The rows of X fall into 3 groups, which share some directions, and each row is roughly a mix of its group's hidden directions.
X (104 x 10):
[[-21.5   6.6  -3.4 -14.2 -12.5 -12.7  -2.5  11.7 -18.9 -50.0]
 [ 10.0  10.0  24.2 -12.5  -2.9  18.3   4.5  11.8  48.3  16.3]
 [-29.1 -31.1 -23.4  -7.8   3.6  -5.0 -10.5   3.3  38.2  -1.1]
 [ 20.0  -7.3  43.4  -1.8 -22.3  10.2  15.9   5.3  21.5 -18.8]
 [ 41.4  -1.4 -35.1   0.1   8.2 -26.0  -4.3 -15.8  -2.7   8.4]
 [ 22.3 -37.0 -21.5  -3.5  -0.6 -19.0  -7.7  23.8 -26.5  -0.9]
 [ -6.7 -57.9 -17.4  -1.4  -0.4 -13.0   3.0   4.0  -9.3   7.6]
 [-19.7   0.1  33.5  21.4   3.3  23.8 -11.9 -11.3 -31.6  15.2]
 [ 35.1 -17.6   0.3 -10.9 -22.7 -20.7  12.5  12.5  31.4 -11.7]
 [-14.5  43.8   7.4   1.5   1.0  37.2  -6.9 -15.1   0.2  13.6]
 [ -9.7  16.3   7.7 -17.7 -32.5  32.0   5.0 -13.4  31.2  -7.3]
 [-39.8 -15.7  14.7  -6.6 -13.4   1.7   0.6  13.5 -26.5 -29.7]
 [-11.0  -9.9 -28.0  18.4  10.3  -2.1  -5.7  11.3 -49.3   1.2]
 [ 14.9 -17.6   0.2  -4.0 -16.8 -13.6  12.7   7.9  52.7  -4.8]
 [ -3.6   7.0  29.3  -1.3  -5.7  27.9   6.5  19.0  38.4  20.8]
 [-29.0  35.1  -7.8   7.7  -6.2  30.3   4.4 -19.0   6.1 -21.8]
 [ 24.2  -9.5 -40.7 -10.8  14.8 -28.6  -8.4  -1.6 -21.8  -0.3]
 [-28.4  33.7   2.8  11.9  19.9  10.7   6.3  -9.1 -27.3 -23.9]
 [ 40.4   8.6 -11.5 -29.6 -22.9  -6.2  14.4 -12.9  10.9 -16.3]
 [-22.8   3.5  40.1  -0.4 -14.4  23.5   8.4 -13.9  22.0  19.8]
 [ 17.2 -31.0 -24.6  27.7  -4.7 -16.8  15.1 -20.4 -20.3  -6.5]
 [ 21.8   5.0  27.0 -18.1 -36.0   7.7  24.4 -20.3   2.1 -10.7]
 [-21.8  -7.4  38.6  19.4   5.5  16.7   2.2  26.3 -15.9  19.5]
 [ 23.3  14.6  15.9 -21.3 -10.7  -0.1  -1.3 -23.7 -12.9  41.6]
 [-21.0   0.7 -20.1  22.1  14.0   8.9  -6.3   9.6 -46.8  10.3]
 [ 36.9 -11.5 -27.5  -9.6  -0.2 -26.4 -10.9 -12.5  21.6  15.9]
 [ 37.9 -14.3   3.4 -14.5 -20.9 -25.2  13.2   5.3  27.9 -10.9]
 [ 19.3   9.2 -14.7  -6.9   6.5  -6.3  -8.4  -1.9 -55.3 -10.2]
 [ -4.8  -8.9  32.9  -0.2 -13.8  15.4   3.4  15.0  21.7  41.5]
 [ -4.1  10.6 -24.4  -0.3   6.7  -0.8  -9.2  -9.5 -35.8 -42.6]
 [ 22.4   7.9 -39.3   9.9  24.8 -21.9  -5.2 -23.6  -3.3  12.0]
 [ 28.3 -25.2 -22.6 -25.1 -19.1 -23.0  -0.4  -0.7  16.0 -17.5]
 [ 12.7   2.5  37.2  -2.3  -3.8  18.8   6.0  -3.4  45.4   2.9]
 [-11.2   3.0  35.5   7.1 -18.7  20.6  17.2   1.2  27.9 -27.3]
 [-22.4  23.4  10.6  -4.2  -2.2   6.4  19.4 -41.6  24.5 -10.6]
 [-35.7  -9.3 -36.7 -14.2   3.0 -18.4  -4.5  -1.5 -25.7 -10.1]
 [ 34.1  -7.7   1.5 -13.2  11.9 -23.7 -15.3 -36.7 -10.3 -15.7]
 [-26.9  -1.6  -0.5  13.3   4.6  14.2  10.1  52.2   2.9   9.0]
 [-37.3  22.4 -11.3  -0.4  16.5  14.9 -15.3  -8.0 -14.8  31.9]
 [-28.0 -33.0  -3.6  16.3  19.1 -20.2 -12.2  17.1 -21.5  14.6]
 [-36.1  -2.0 -28.5 -21.0   6.0 -16.1  -5.6 -10.0 -25.3  20.3]
 [-16.7  23.6  37.1  -4.9 -12.3  28.2  -3.1 -14.8 -12.7  21.7]
 [ 12.8 -40.9   4.5   7.4   0.6 -39.2   1.0  -1.8 -16.1  18.1]
 [-26.7  12.7 -31.3  29.6  16.2   6.5 -15.0 -11.4 -25.0  -5.1]
 [ 13.0 -10.3  21.6  -5.8  18.9  -5.4 -25.1  -2.1 -17.7  43.9]
 [-41.6  -1.4  11.3  29.8  13.7   9.1 -12.2  -6.6 -18.2  22.2]
 [-44.2 -24.1  20.7  13.6   7.2  -3.7  -6.8  13.4 -21.6  11.4]
 [-14.6  34.6  12.6  -7.1 -14.4  25.4  -0.4 -33.1 -13.3  17.2]
 [ 10.4 -35.4 -17.9   8.4  19.9 -27.5  -2.3  31.3  10.6  -6.3]
 [  7.5 -32.7  -0.9  -3.2 -18.2  -2.2  14.8  28.5 -29.7 -25.6]
 [ -6.7  10.3  13.7 -12.3  18.2   7.8 -13.7  13.2  -3.3  52.8]
 [ 40.9 -18.7  18.1  -0.7  -9.5 -25.0   3.7  19.8  17.3  16.3]
 [ 29.6 -12.3  -0.1 -14.7 -17.6 -19.8   0.0   3.5  45.5   3.3]
 [-39.8  25.6  19.1  16.9  22.4  18.9   0.4 -13.1  -8.8   6.4]
 [-30.7   9.4 -25.2   6.7   6.5  -6.3  -8.1   7.2 -46.0  -3.8]
 [ 30.4 -19.8  -3.7  -5.0  -6.7 -20.6  -8.7  14.5  39.7  18.9]
 [ 32.2  -4.7   1.7 -18.6 -27.5 -15.9  22.4 -29.1  16.2  -4.0]
 [-41.7  14.0  -0.3   7.8  18.9  23.4 -12.2 -10.6 -29.2   4.6]
 [ 12.0  -4.2 -44.0  -1.1  17.6 -18.3  -7.4   1.4 -23.3  26.3]
 [ 15.1 -11.5 -19.6   4.9  16.5 -17.0 -27.7  11.0  24.6  34.9]
 [ -0.6 -50.0  -7.1   8.7  10.9 -22.0   5.8  16.6 -21.7   5.7]
 [ 38.0  -5.4  32.0  -9.6 -22.5   5.0  13.7   5.8  17.2 -20.0]
 [ 14.7   1.9  13.0  -4.2  -2.5  -6.0  -5.9 -25.4  34.3  41.6]
 [  8.7  12.8  31.3 -12.3 -31.9  28.7   2.7  -6.2  20.1  19.4]
 [-18.6   3.4  38.8  15.3 -11.2  26.5   7.8   9.4  12.7 -28.3]
 [-41.3  -2.0  27.9  -2.1  11.8  18.2  -8.5  28.1   1.2  14.7]
 [-44.0   5.7  33.2  16.6   4.1  23.4  -5.0   4.9  -2.1   9.0]
 [-21.1   0.3  23.2   7.6  -8.3  21.4  12.9  35.1  27.1  18.5]
 [ 25.7 -31.6  16.6 -20.9  -8.5 -16.1 -15.7  14.2  -8.9  28.4]
 [ 17.2 -17.4  12.5  14.5  -1.8  -3.6  -0.6  50.9 -21.5   0.8]
 [ 40.4  -1.2 -35.1 -13.0  -5.9 -20.2   9.2 -13.5  11.3 -12.8]
 [ 15.3   1.9 -28.8  -4.9  -3.2   3.7  16.4  18.9  25.6 -40.5]
 [ 19.7   1.7  11.1  -7.7   6.3   4.7 -26.6 -36.4 -28.9  23.2]
 [ 35.0 -15.2   9.0  -9.3 -16.9 -17.2   0.0   3.3  37.9  19.7]
 [-35.8   9.4  29.7  11.0  -9.3   8.5   0.4 -10.8  -1.9  37.2]
 [-13.4   1.6  -5.2   9.0 -21.1  -8.1  13.0 -31.3 -10.6 -44.5]
 [ 27.9  10.0 -35.1 -26.9   8.9 -21.5   0.2  -6.4  24.7  -2.8]
 [-18.5  27.1  12.7  23.3  32.0  31.4  -4.3   3.2  -3.7 -14.3]
 [ 18.7 -13.2 -36.5 -20.4  -9.2 -23.0  -1.6 -11.9  24.1 -20.7]
 [ 23.1  11.0  -6.8   7.1   8.0  -2.7  -6.5 -32.6  11.7  44.4]
 [-17.9  15.4  23.6  10.0 -18.0  24.9  18.7  -7.7  34.7 -16.6]
 [-10.1   3.9  36.4  -4.3 -15.3  14.4   4.5  -0.9  32.9  32.1]
 [ 29.7 -10.3 -35.7 -14.3   2.0 -26.8 -15.1  -8.6  22.5   6.0]
 [  3.4   9.6  37.6  -1.1  -3.5  24.7   6.6  -1.6  42.8  -3.7]
 [-15.7  32.9  -0.4 -16.7 -16.2  40.4  -3.4  18.3  13.6  -3.4]
 [-23.7  -1.5  18.6  29.7  -9.0  20.0   7.8   0.5  10.2 -40.1]
 [ 12.9 -15.7  -0.4 -16.9 -20.6 -18.0   7.3  22.1  31.8 -32.3]
 [ 15.6   3.8  18.8 -13.6 -10.5  -9.4  -4.1 -41.3  23.3  27.9]
 [ -7.4   3.8 -10.9  -0.9  -2.2 -10.9 -15.1 -28.9 -49.1 -15.9]
 [ -8.1  22.9  42.3   5.1  -5.7  28.9  -3.5  -9.8  -5.0  25.2]
 [ 21.4  -0.5  36.6   2.3  -6.1  13.6   1.0 -31.3  32.1  -0.2]
 [ -3.7  23.0   6.7   7.7 -19.7  12.9  15.9 -47.9  16.2   4.7]
 [  5.7 -11.5 -27.2 -16.9 -12.1 -21.2  -4.0   5.2 -10.2  45.9]
 [ 22.9 -24.9 -19.2   2.6   7.0 -28.1  -7.2 -13.2 -32.6 -19.7]
 [-49.6  -9.9  -0.6   8.7   3.5   8.8  -1.2  18.7  -3.4 -30.9]
 [  3.6  24.6  -6.4 -14.3 -23.1   2.7  14.9 -47.9   6.4   8.8]
 [ 16.3  15.5  34.4   8.9   4.1   5.0  -6.8  17.5 -39.1  18.8]
 [ -0.6  -0.9 -29.9  11.1  21.2 -17.2  -7.7  -9.4 -41.0 -21.2]
 [-47.0 -28.1   8.2  13.4  -0.8  -9.1   0.5   8.7 -18.6 -17.0]
 [ 29.4 -16.3 -25.3  -3.5   7.6 -33.5  -5.8 -12.7  26.0  14.3]
 [-13.5 -17.5  12.4  11.8   8.1   9.6 -14.9  43.3 -30.0  10.2]
 [-46.0 -23.4  -9.4  -2.5   6.0 -10.2  -0.6  24.6  -6.9 -22.2]
 [-51.3  10.6  -7.4   5.2  15.5  18.5 -12.6  17.2 -12.0  -5.7]
 [-26.4  -1.9 -13.4  17.4   3.5   6.8  19.4  48.5   8.5   0.0]]

Here is one row from each group, named. Which group is each of the other rows in?
[-20.0 -18.7 -35.0  -5.2   1.6  -8.5   4.8 -18.6  37.0 -15.0] => L
[ 38.9 -22.9  -1.2   6.9  18.7  -2.3 -10.4 -12.7  -9.4  35.2] => R
[  7.1  19.4  10.8  -7.7  12.7   9.8 -13.8  -3.4  -5.3  54.3] => Q

[ 19.6   2.3  26.1 -10.1   2.1   7.3 -23.0 -42.3 -16.9  14.5] => R
[  2.7  51.1  -3.0  -5.8  -5.1  17.2  -2.8 -17.7  24.2 -12.3] => L
[-39.9 -22.3  29.9   1.6 -13.6   1.6   4.6  11.4 -14.8 -22.3] => Q
[ 17.7 -18.3   8.8  -6.8 -21.3 -12.5  13.6  11.1  48.1  -5.6] => L
[-10.4  20.3  -3.0 -17.1  -8.6   2.1   9.3 -49.6  22.9  -8.4] => L
[  0.8  -6.5 -36.5   3.5  -3.5 -28.3   7.8 -40.2  -5.2  12.0] => Q
[ -9.2  -9.1 -45.0  -7.4 -15.8 -13.1   4.2  23.1 -28.6  -0.9] => R
[ 47.4  -6.9  16.3  -2.0 -12.3 -24.1   5.4  18.6  16.7   9.6] => L
[-44.5 -15.6  -3.9  28.5  22.1  -1.0 -10.9  17.9  -7.8   0.0] => Q
